One vector is turned by the same rotation once a step. Each row is the vector after some number of steps, and that number follows the row.
The counts run from 0 to 1240.
[ 28.9   9.5  -1.3  16.9 -31.5  20.2  -4.3 -43.5  16.9  39.8 -20.0  15.8
 -15.9   1.4  10.7 -30.8 -28.6 -19.7  -5.3  18.3  19.4   3.1  -7.4 -16.6
  26.9  10.0 -46.1 -12.8  -4.6  11.0  19.1  26.6   9.1  28.3   7.0]
348
[ 12.0 -18.9  16.8  27.3 -22.5  34.3 -45.2   2.0   9.2  13.4  36.4 -10.3
  -4.1 -26.8  -5.2  17.1   7.6 -21.3  -0.8   9.3  -5.7   9.2  -1.5  30.4
  -7.5  -5.0   2.9  16.7  -9.2 -15.7  37.0  -5.7 -35.0  18.8  -1.6]
935
[ 30.0  23.9 -23.8  31.6 -11.1  -1.7  -0.1 -22.7  14.8  -9.0  19.3 -35.6
  24.7 -20.2  -6.0  -8.4 -48.7 -26.7 -11.6   3.6  -1.4 -10.8 -35.6   8.7
  11.3  12.5  14.5 -17.1 -22.2   8.6 -22.6  16.0 -19.5 -13.1  27.8]
247
[ -5.4  -0.2  -8.2  50.9  12.1  46.0   4.7  13.3  -3.6  16.7  10.5  -0.2
 -27.1  -9.0 -17.9  10.0 -22.8  14.9   4.6   6.3 -12.9  27.3   3.9  23.6
  -1.3 -32.5  -0.8 -18.9  -6.0 -12.6  28.6 -15.9  38.6  32.0 -20.7]
510
[ 30.3 -17.0 -30.4  -0.6 -10.2  56.9   2.9 -11.6  29.5  20.2 -32.6  31.1
   9.6  -5.3   5.9 -27.6  -9.3 -20.9  17.0   9.4   2.6 -14.4  -7.5  -7.0
  23.5 -34.4  -6.7   1.9  12.0  -3.5 -21.0  -2.7   2.8  18.2  -9.5]
410
[  3.1  -1.9 -17.8  12.3 -10.7  21.3 -21.9 -32.2   8.2 -16.5  31.4 -26.8
   1.1 -22.6   0.5 -24.8  -6.7 -25.7  -5.0 -14.0  -2.0  18.0 -18.9  24.1
  -6.0   2.8  39.1 -19.8 -32.2  10.4  -2.4  13.9 -17.2 -20.3  25.1]
1041
[  1.2  -0.9   3.5  65.9   0.8  23.4   1.4 -38.0 -11.0  -1.1   3.3   5.8
  -4.7 -26.0  -4.6  -1.9 -33.0 -12.6  -0.3  -3.8 -24.0  12.5  -5.4  29.5
  -2.5  -9.0  14.8 -32.0  -5.6   9.8  14.5 -20.0  29.0  11.6  12.7]
731
[-25.4   4.3  25.6  -7.9  -4.9   6.2 -17.2  19.9   3.3  -6.3 -29.5 -30.9
   3.5  -6.1  -3.6  21.6  17.9 -30.0   0.8   6.6 -24.3  14.5 -10.0  23.6
   6.0  13.7 -26.8  -9.2  29.5   2.2  -6.0 -13.4 -47.2  27.5   9.7]
775
[ 23.4  -2.9  22.0 -20.5  -1.0  23.4   2.8 -49.8  13.5  17.7   1.3  13.2
  12.0  10.2  -2.1   4.9  -9.0 -33.1 -17.2 -19.5  41.2   3.6 -14.1  13.0
  27.0  24.5  -7.5 -26.1  28.8 -17.1   6.7  12.5  14.5  18.4  13.1]
853
[-29.0 -17.6  -2.4  16.4 -17.9   3.6 -17.0  43.4 -27.3  24.5   5.1 -31.2
   0.3  14.7   9.7  45.0  -7.4  -0.4  24.3  23.6 -25.3   0.6  -8.0  11.9
  20.6 -19.0 -14.0  36.7 -21.1  11.4  -1.3   7.5  -7.9  25.7  -3.1]
291
[-31.4  -0.7  -8.7  19.8 -12.3 -14.8   0.0 -22.8  28.4  -2.9 -29.7 -31.9
 -13.1 -31.6  -5.8 -17.1 -26.5  -6.1  14.5  14.0  -9.0   4.4   8.7  -6.8
   4.0   1.0 -23.0  -8.6 -33.6  30.4  11.4   5.2 -42.2 -20.7 -16.3]
966
[-18.9  -8.9 -35.2 -22.4   8.3  40.7  18.5  -8.9  29.4 -12.2  14.2  -8.4
  -7.1  -9.0 -13.1 -23.1 -43.3  15.1  31.3 -15.7  10.2   8.3  -8.4 -10.1
  29.9  -9.3 -19.0 -18.6 -14.6   0.9  -4.4  -1.5  15.7   0.0 -36.1]
887
[-38.8  25.7 -16.4  -3.3  18.5   3.1  20.5   8.8   2.1  -2.5  15.1 -16.5
 -29.2 -20.7 -14.1  -6.4   5.9 -19.3  -1.9 -10.0 -12.6  20.1 -22.2  36.2
  26.0 -34.1  24.5  -3.0  -8.0 -27.6 -30.8  10.5 -11.2 -17.8   4.6]
1201
[  3.9  11.5   0.7  35.7  -5.7 -20.2 -16.1  -6.3 -17.7   3.6  -8.1 -47.2
  10.6  -0.4  -9.4  33.8 -46.3 -15.4  11.4   7.2 -40.4  -9.4 -24.6   1.0
  12.9  24.2 -10.5  -6.4 -36.3  27.8   8.3  19.2 -26.4  -5.6  27.9]
158
[ 19.0   4.3 -17.9  32.0   1.8  35.1   6.0  -4.3  18.9  -2.7  -9.7  25.3
 -18.6  -3.5  -2.7 -22.4 -10.9 -24.9 -35.6  -8.5  25.6  10.0  -9.5  38.2
   0.9 -19.0  -4.5 -15.8  22.6 -24.2   8.5   0.9  39.7  21.5   0.9]
120
[ 20.8  14.3 -18.2  28.5  -2.6   7.9  -0.7 -15.7  46.5  -9.9 -16.8 -10.1
  -3.6 -15.8  -5.9 -43.4 -37.6 -12.3 -10.0  18.3  23.3  -3.0  -8.3   1.7
  -1.1   4.8 -37.0 -15.7   5.5  15.1  11.5   5.6 -25.1   6.4 -12.6]
1055
[-52.1 -23.7  -2.4 -21.9   4.6 -24.4   3.0 -15.8  -4.9  -2.4  10.3 -21.6
   7.3 -15.5   0.7  -4.8 -10.0 -18.5  45.7  -7.0 -19.8   0.3  10.4  -1.8
  39.1   6.7 -20.6  17.1 -11.5  32.7 -10.0  -9.9 -38.1  -5.9  -9.8]
877
[ 25.3 -25.8   6.1  18.0 -12.8  -3.4   6.2   3.6  53.7  11.8 -31.7  17.8
  17.5  25.9  -0.5  23.6  10.0 -32.9   5.4  28.6  16.6  14.3   4.8  14.4
 -21.4 -20.3 -12.3 -24.7   6.1   6.4   7.0 -21.7 -13.2   2.3  -3.9]
835
[-12.1 -23.1  -7.1  21.7  15.4  55.9  -8.7 -42.5 -25.9  25.8   6.8 -13.8
  -3.8 -12.7  21.8   9.3  -7.6 -23.4  18.9 -25.0 -12.8 -10.1 -27.3  22.5
   9.7  -4.4  31.7 -14.3   3.2 -10.4 -17.4  -6.5  15.7  25.1   7.1]
1014
[-26.6 -13.2  -0.5 -13.0   3.4 -21.9  25.1  12.9  23.0 -11.5 -46.1  -7.2
 -14.0  31.4  -3.5  10.4 -16.6 -16.0   4.8   9.1   4.5  17.6  14.7   0.3
   3.5   1.4 -58.6 -19.5 -22.2  17.4  16.9   8.3   7.6  -2.7 -16.7]
675
[ 29.9  14.5 -21.6  55.7 -12.6   6.0  -0.9 -33.0  12.7  -1.3 -11.6 -20.8
  17.8 -11.3  13.0   0.6 -29.6 -12.8 -16.1  17.0 -17.9  10.3 -33.8  30.7
  -3.1 -14.5  29.9 -24.1 -24.7   8.5 -18.1  12.5  17.3   0.7  19.4]
25
[-16.6 -45.7   8.9   8.0 -24.8 -22.1  -9.1 -35.6  28.7  20.6 -10.8   5.0
   9.5   3.9  -3.0  17.6  -6.9 -28.3  30.0  -5.0  19.0 -11.6  26.3  -4.8
   7.8 -13.2  12.1   9.4 -40.7  15.8   5.0  -4.0 -16.6 -33.4  -6.7]
232
[ 23.6  12.7 -15.4   0.0   2.6 -26.0  -4.5  36.7   4.1  22.8 -28.6 -25.0
  -3.9  32.9 -20.7   8.3  -5.2 -38.2 -11.4  22.1  -5.6  -5.0  -7.7  12.2
  20.2   2.6 -41.0  28.3  -9.5   0.8   0.3  36.1 -35.1   8.0  10.8]
769
[ -4.8   6.8 -17.7   9.3  25.1  39.5   0.2  29.7  -3.1  -2.8  24.2  11.4
   9.8 -10.3 -22.0  28.0 -31.0  14.5  -8.4 -11.0 -30.7  23.2 -13.1  27.7
  42.8  -0.5  -2.7  -4.5  22.5  -6.1   0.7  -8.6  25.5  33.8 -17.4]
794
[-15.9 -16.0  37.5  -0.8  15.1   6.1  -3.6 -65.2  -7.9  16.3  29.4  -1.9
   0.6 -15.2  19.9   2.2 -28.7 -36.1  23.9  -6.6  20.7 -15.4 -23.1   4.7
  12.5  25.1  -1.6 -20.9  -0.6   5.2   9.4  -5.9  -3.6   0.5  12.1]
145
[ 24.7  15.7   1.0  53.0  12.4  10.4 -14.2 -26.8 -17.9  22.8   6.8  -1.1
 -19.5  -7.0   2.0  -7.8 -20.4 -52.3   0.7  -6.7  -0.8  -5.9 -16.1  29.2
  -3.4   1.5 -12.9  -3.7   3.2  15.6  -6.8   9.2 -15.1  29.7  37.1]
1147
[-56.7 -10.2  19.0 -10.9 -12.8  -5.1  11.8 -29.8   4.1  18.8 -18.6 -23.2
  18.2  12.3  -2.4  24.2 -10.2  15.2 -25.0 -16.1  11.5  10.7  19.5  -6.3
  43.9  20.3 -12.4   2.0 -19.2  18.1   5.9   8.5 -11.2   1.6 -26.8]
72
[ -1.0  12.0  30.4  17.6  27.3   1.0  20.1 -15.4  -1.3  14.9  -4.0   5.1
 -17.6 -19.6  14.6  13.6 -49.3 -28.8   3.9   2.5  14.1  -7.4 -19.5  13.1
   8.4  21.3 -50.9 -33.0  29.4   1.4  14.0  -1.0   0.0  13.5   9.4]
57
[  7.0  11.2 -30.5  19.4 -18.3  33.8   4.7  -9.6  19.9  20.3  12.8  -8.3
   9.0   5.5  19.5 -11.2  13.5 -37.3 -24.4  -1.3  15.4  16.8 -24.9  28.9
  13.3 -14.6  47.2  -7.7  -3.8 -11.5 -45.1  15.1   5.0   2.2  23.9]
113
[  6.0  10.9 -19.9 -29.6  31.1 -16.3  14.6  -0.3   1.6   8.0   6.3 -14.5
 -17.3  29.9 -44.6  15.0 -19.1 -39.1   0.4 -23.8   0.7  14.1 -19.0  13.7
  18.8  11.2   7.8  -5.4  -8.6 -19.3 -13.8  30.1 -19.3 -16.3  19.8]
467
[ -8.2  16.1  -1.4  24.8  15.5  25.0  18.8  -4.8 -11.5  42.9   4.6 -11.4
   7.0  25.9 -13.0  28.7 -27.1   1.4  -6.7  -3.0  -8.1  20.5 -14.0  -6.3
  29.0   6.7   7.4 -14.4   8.6   3.6 -17.0  -0.3  15.7  54.7  -5.5]
281
[ 30.9 -23.3  -8.0   8.4  10.7  15.1 -23.2  19.0   7.0 -10.4  -2.7 -18.4
   7.3  29.5 -21.8  26.5 -40.1 -19.7   9.0 -29.3 -24.3  12.6   5.4   3.8
  -5.8  26.6 -32.9 -19.5 -23.1  22.4  29.5   1.7  -2.0  16.6  17.6]
156
[-30.7   1.8  -3.0 -40.3   5.5  -5.7  22.3  -6.9  29.6 -25.1  10.4 -23.2
  12.4 -22.6  -7.5 -22.4  -6.2   3.4  13.8  14.8  22.5  36.3 -31.6   6.2
  25.2  -5.8 -14.6 -12.1  14.2  -6.2  -9.4  -8.7 -24.5  -7.8 -32.9]
975
[  5.8  -0.1 -20.4  41.2 -14.7   6.5 -22.7  52.0  12.3  12.8  19.9   5.4
 -13.0 -17.8   4.6  16.4   0.7 -19.8  -5.0  26.5 -17.1   9.1  -6.3  41.3
  11.4 -34.6 -10.1  33.5  -9.7  -7.9  12.1   7.9  -8.7  22.9  -2.0]
1219
[  1.8   6.8 -13.3  21.3 -33.5  27.6 -32.0  15.4  38.4 -12.4  24.6 -11.9
  -0.7 -24.8   6.8  -3.8  21.9 -18.7 -13.0  16.0  -2.5  27.1 -12.9  38.9
  -4.3 -28.4  16.7   0.0 -16.8 -14.4   9.7   6.4 -32.0  -7.6   5.7]
1130
[-11.1 -10.4 -22.9 -21.6 -22.9  18.0 -10.2   6.3   5.5  -6.4 -10.7 -31.7
  27.9  11.4  12.8   3.0  22.2 -19.1  -3.9  -1.6  -3.3   4.5 -27.3  24.2
  28.5 -11.1  36.1  13.6 -14.7  -7.7 -46.2  11.0 -27.1   8.4   9.4]
397
[-14.1 -23.2  -0.1  -9.7   6.9   8.3  -7.7  -4.9  -3.4 -22.8  32.9  -6.2
 -35.1  -1.4   9.2  -1.9   5.9 -47.7  25.9 -12.9  14.5  17.6 -24.1  51.5
 -17.5 -15.2  -5.0 -21.2 -35.9 -12.3  22.3   4.8  17.1 -25.4  19.9]
527
[ 21.6 -17.5 -18.3  39.7  18.3  -8.0 -17.7  -8.6 -11.3   8.6  19.3   3.7
  -7.1  36.3  -7.6  -7.3 -29.6 -45.6  -0.8 -21.8   3.6  20.7  12.8  18.0
  -8.1   5.7 -10.2   4.5 -35.0  18.6  24.2   7.2  20.0  14.2  37.8]
440
[-29.3 -42.2 -28.5  -9.5 -11.7  -8.1  -8.9  12.0   7.2 -33.8  26.7 -12.9
  19.3 -22.0  26.5 -32.0   8.2 -24.4  21.8   5.0   4.9  13.9  -7.4  30.7
  19.3 -35.7  -0.4  25.3 -34.4  21.3  -3.4   6.2  -2.4 -13.7 -12.5]
815
